One turn moves every row onto another: examples first, then more rows asked:
k128: [9.1, 2.8, -31.2, -30.2, 13.9, 6.6, 6.7, 12.0, 5.7, 3.5, 7.8, 7.9]
k836: [9.4, -17.0, -19.0, -37.4, -5.2, 6.1, 5.7, 24.4, 19.9, -7.1, 15.5, 19.7]
k881: [10.3, -11.8, -33.9, -28.7, 20.3, 5.1, -0.7, 16.1, 15.6, 1.8, 10.1, 9.3]
k310: [25.0, 5.7, -19.1, -11.5, 22.8, 6.4, -3.5, 3.3, 8.2, 8.4, -4.0, 9.8]
k854: [20.9, -34.0, -15.3, -35.9, 2.6, -9.9, -0.1, 19.5, -9.8, 18.5, 17.3, 36.2]
k580: [12.4, -1.5, 19.0, -19.3, 6.2, 17.2, -7.2, 11.6, 22.7, 3.9, 20.7, 6.1]
k746: [24.8, -16.8, 13.1, -37.3, -0.6, 8.8, 3.5, 11.4, -14.3, 10.9, 15.0, 42.8]
k419: [31.9, -20.5, -5.5, -38.4, 0.1, -1.1, 9.3, 12.3, -16.4, 15.5, 14.0, 40.5]
k466: [13.3, 4.4, -0.7, -23.9, -0.2, 15.9, -5.0, 20.7, 20.0, 1.3, 0.3, 1.9]
k446: [29.4, -13.5, -5.4, -21.5, 30.3, -15.6, -3.6, -9.1, -9.1, 13.5, 9.8, 27.3]
k615: [9.0, -17.0, -10.1, -25.2, 10.0, 10.5, -0.2, 19.3, 26.6, 0.6, 26.6, -3.6]
k610: [2.4, -7.0, -7.7, -18.4, 6.4, 4.9, -7.6, 8.3, 22.7, -1.3, 24.3, -4.9]
k378: [23.2, -29.4, -15.3, -21.7, 26.3, -6.7, -5.4, 11.1, -8.4, 28.1, 28.0, 11.2]
k242: [31.9, -22.6, -8.0, -21.8, 26.5, -10.5, -10.3, 1.9, -10.3, 25.9, 28.8, 15.6]
k236: [22.5, -35.6, 25.9, -22.3, 2.7, -1.5, -3.5, 12.2, 5.3, 20.8, 23.2, 13.6]
k980: [16.3, 7.4, -11.2, -21.8, 7.4, -3.5, -6.1, 8.1, 23.0, -6.0, 0.2, 4.8]
k948: [32.5, 4.9, 1.4, -24.4, 19.2, -9.3, -0.4, -11.1, -6.6, 10.6, 8.7, 31.4]
k153: [18.0, 0.7, -0.9, -36.9, -5.0, -2.8, 10.2, 13.1, 15.1, -5.6, -0.8, 34.2]
k381: [20.8, -37.1, 7.0, -25.3, -0.2, -4.5, -4.8, 17.6, 1.8, 18.3, 39.8, 16.1]
k698: [2.4, -13.4, -8.1, -35.3, -11.8, 4.7, 7.6, 23.0, 18.8, -2.4, 4.0, 13.7]
k851: [25.9, -5.6, 23.4, -32.9, -0.4, 12.5, 4.1, 9.9, -5.2, 17.5, 3.3, 32.5]
k55: [30.4, -13.5, 20.7, -5.0, 8.0, 0.4, -13.5, -3.6, 6.4, 16.3, 4.0, 12.3]
k520: [26.0, -19.2, -9.7, -14.9, 30.0, -7.1, -15.1, -5.4, -9.2, 20.0, 21.1, 19.0]
k762: [32.2, -28.9, 22.0, -8.2, 6.9, 4.6, -5.7, 5.2, 1.3, 18.8, 16.6, 6.5]
k935: [10.9, 15.2, -6.2, -37.5, 5.4, 7.3, 1.1, 14.7, 16.4, -5.3, 8.0, 15.1]
k507: [29.4, -27.2, -5.2, -39.8, 5.9, -5.7, 0.8, 17.9, -15.3, 23.2, 13.7, 37.2]
k713: [26.8, -37.3, 16.4, -23.4, -0.6, -5.3, -11.7, 14.2, 1.1, 20.8, 29.1, 17.8]

k520 moves to k419
k713 moves to k242
Where do these go?
k378 moves to k854
k310 moves to k153
k466 moves to k980
k836 moves to k615
k128 moves to k698
k851 moves to k55
k446 moves to k746

One turn moves every row onto another: examples first, then more rows asked:
k103: [-4.8, -7.7, -9.2, 14.4, -6.6, 20.5, -20.6, -16.5, -4.5, -12.5, -17.7, 18.4, 2.1]
k731: [2.6, -4.1, -14.7, 6.3, -11.3, 31.0, 24.1, 0.9, -11.2, 17.2, 5.5, -3.4, -2.5]
k354: [-11.2, -8.2, -5.2, -4.2, -1.4, 36.0, 23.2, -0.8, -14.7, 16.8, 6.7, -6.1, -9.2]
k876: [10.1, -24.5, -0.6, 6.4, 9.6, 2.0, 14.2, -18.3, 7.3, 3.6, 6.2, -5.2, -15.1]
k913: [10.8, 4.8, -4.3, -6.2, -8.1, 33.1, 6.1, -10.3, 23.4, -1.3, 1.5, 0.2, -34.2]
k199: [-12.0, -1.1, -2.9, 5.6, -1.2, 23.6, -22.0, -21.1, -11.6, -10.4, -20.1, 11.0, 2.3]
k384: [-0.4, 3.4, 12.1, -19.2, -7.7, 43.3, 9.2, -12.5, 17.5, -14.9, 0.7, -3.2, -23.2]
k402: [18.7, -19.1, 4.7, 6.8, -6.2, 7.6, 19.7, -17.9, 5.0, -13.4, 3.1, -4.6, 10.6]
k757: [-11.2, 4.5, -9.8, 13.8, -3.9, 9.0, 29.9, -14.5, 5.5, 5.7, -13.2, -1.7, -19.8]
k806: [12.9, -27.2, 1.3, -5.1, 5.6, 29.8, 6.9, -34.8, 8.4, -10.2, -27.0, 13.5, -4.3]
k81: [9.8, 3.7, -4.8, -8.8, -7.6, 33.9, 14.1, -11.0, 26.4, -7.7, 0.9, -1.3, -30.3]
k910: [7.8, 2.1, -4.6, -10.2, -9.0, 30.3, 7.4, -11.6, 26.4, -4.5, 1.8, 0.4, -32.7]
k772: [-0.4, 1.9, 9.1, -20.7, -9.9, 39.0, 10.5, -13.2, 21.4, -16.9, 0.7, -2.4, -21.2]
k301: [-7.5, -0.2, -8.0, 10.2, -2.8, 20.9, -22.5, -20.5, -9.9, -7.5, -19.9, 12.4, 1.1]
k962: [-24.0, -11.3, -3.7, -1.7, 3.6, 6.7, 13.5, -26.8, 1.1, -9.8, -6.4, 19.5, -16.1]
k691: [9.0, -5.1, -18.9, 2.8, -12.1, 36.6, 17.7, 0.5, -9.2, 17.7, 5.6, 1.5, -5.6]
k670: [-12.1, -2.0, -6.0, 7.4, 1.7, 21.6, -23.7, -21.2, -10.6, -5.5, -19.3, 11.4, -4.0]
k147: [22.7, -22.1, 3.3, -6.0, 11.1, 32.7, 3.3, -31.0, 6.8, -10.3, -18.5, 17.6, -3.6]
k898: [23.1, -22.5, 1.2, -4.2, 12.9, 31.2, 2.6, -30.3, 8.1, -7.2, -18.2, 17.8, -7.1]
k139: [-4.7, -4.3, -2.5, -2.8, -12.3, 38.9, 26.7, -0.5, -15.8, 6.4, 4.6, -5.5, 7.1]
k534: [17.8, 9.0, 0.7, -6.2, -21.5, 37.8, 10.8, -10.4, 21.0, -15.8, -0.8, 0.7, -12.3]
k966: [4.0, 4.3, -6.8, 15.2, 17.0, 22.9, -3.9, -10.8, -7.1, 14.9, -17.6, -10.1, -13.0]
k920: [-8.5, -10.4, -6.4, -10.9, 0.1, 43.3, 16.6, -2.0, -13.6, 15.9, 7.4, -2.2, -12.6]
k926: [12.3, -28.1, -0.6, -4.3, 7.9, 28.5, 6.0, -34.6, 9.3, -6.7, -26.7, 13.7, -8.7]
k917: [1.0, -8.3, -2.2, 12.2, 9.8, 18.4, -23.1, -21.5, -6.0, 11.0, -12.8, 2.9, -10.5]
k958: [-3.8, -7.6, -3.6, 1.5, -9.5, 33.9, 28.9, 2.1, -13.6, 6.9, 8.4, -8.6, 1.7]
k89: [16.1, -26.8, -2.3, -2.2, 4.7, 27.7, 6.6, -34.3, 9.7, -7.9, -27.1, 14.4, -5.6]
k170: [0.8, -5.1, -4.0, -8.5, -14.3, 46.3, 21.1, -1.2, -14.9, 3.4, 4.5, -1.4, 8.4]
k932: [-9.5, 3.9, 13.6, -0.5, 16.2, 35.6, 0.0, -13.5, -14.6, -2.2, -18.8, -14.4, 1.8]
k440: [-7.6, -9.7, -4.2, 0.8, -4.1, 32.7, 27.0, 1.8, -13.1, 11.7, 9.2, -9.3, -5.9]
k138: [-15.2, -9.8, 0.7, 5.1, -1.7, 26.3, -19.8, -18.2, -8.1, -16.9, -17.1, 15.7, 2.6]
k206: [15.3, 6.4, -1.8, -8.7, -20.9, 33.5, 11.3, -11.0, 25.1, -16.7, -1.1, 1.1, -13.5]
k891: [13.2, 10.6, -0.9, 16.1, -0.4, 28.3, 1.9, -10.1, -9.9, -2.9, -21.2, -9.5, 14.3]
k335: [-9.1, -8.4, 15.6, -0.9, 7.5, 30.1, -18.9, -23.5, -12.7, -5.8, -14.2, -0.6, 5.1]
k94: [-2.7, -25.9, 17.8, -8.2, 9.5, 14.0, 17.9, -20.7, 0.4, -12.2, 5.1, -8.9, -1.4]
k574: [-0.9, -7.7, -9.2, 5.7, -8.5, 30.3, 27.6, 2.6, -11.4, 12.3, 8.8, -7.9, -3.5]
k445: [12.0, -2.6, 0.7, 15.2, -7.0, 22.3, -17.8, -20.6, -7.8, -4.1, -16.0, 4.0, 14.3]
k228: [-7.8, 8.2, -1.4, 10.6, -15.6, 16.0, 35.3, -15.0, 1.9, -10.6, -15.7, -2.6, 2.4]
k317: [2.5, 3.0, 5.4, -17.1, -7.4, 40.3, 16.0, -12.3, 22.7, -16.0, 0.2, -3.6, -23.3]
k307: [-6.9, -6.0, -14.9, 11.2, -9.3, 1.1, 15.0, -24.2, 4.6, -10.1, -8.3, 23.0, -6.5]
k296: [-25.6, 2.2, 7.5, -0.8, -0.1, 19.5, 32.4, -17.5, -0.7, -5.7, -13.5, -5.9, -12.6]
k623: [20.1, -23.1, 4.1, -7.4, 14.1, 33.1, 2.7, -31.2, 7.0, -8.7, -18.1, 17.3, -7.1]
k45: [14.1, 6.4, -1.6, -9.0, -15.8, 37.0, 17.0, -10.8, 25.0, -17.1, -0.9, -1.3, -16.6]
k857: [-14.1, -11.5, -6.6, 9.7, 3.1, 21.0, -22.9, -17.3, -5.0, -7.0, -15.9, 16.8, -9.6]
k943: [-16.9, -6.8, 0.7, -1.1, -9.7, 10.9, 18.4, -26.4, -1.0, -23.0, -9.1, 19.9, 4.8]

k139 moves to k354
k876 moves to k402
k81 moves to k45
Where do these go?
k574 moves to k958
k962 moves to k307
k103 moves to k138
k913 moves to k534
k920 moves to k691
k206 moves to k772
k670 moves to k301
k926 moves to k89
k891 moves to k932
k147 moves to k623
k445 moves to k335
k296 moves to k757

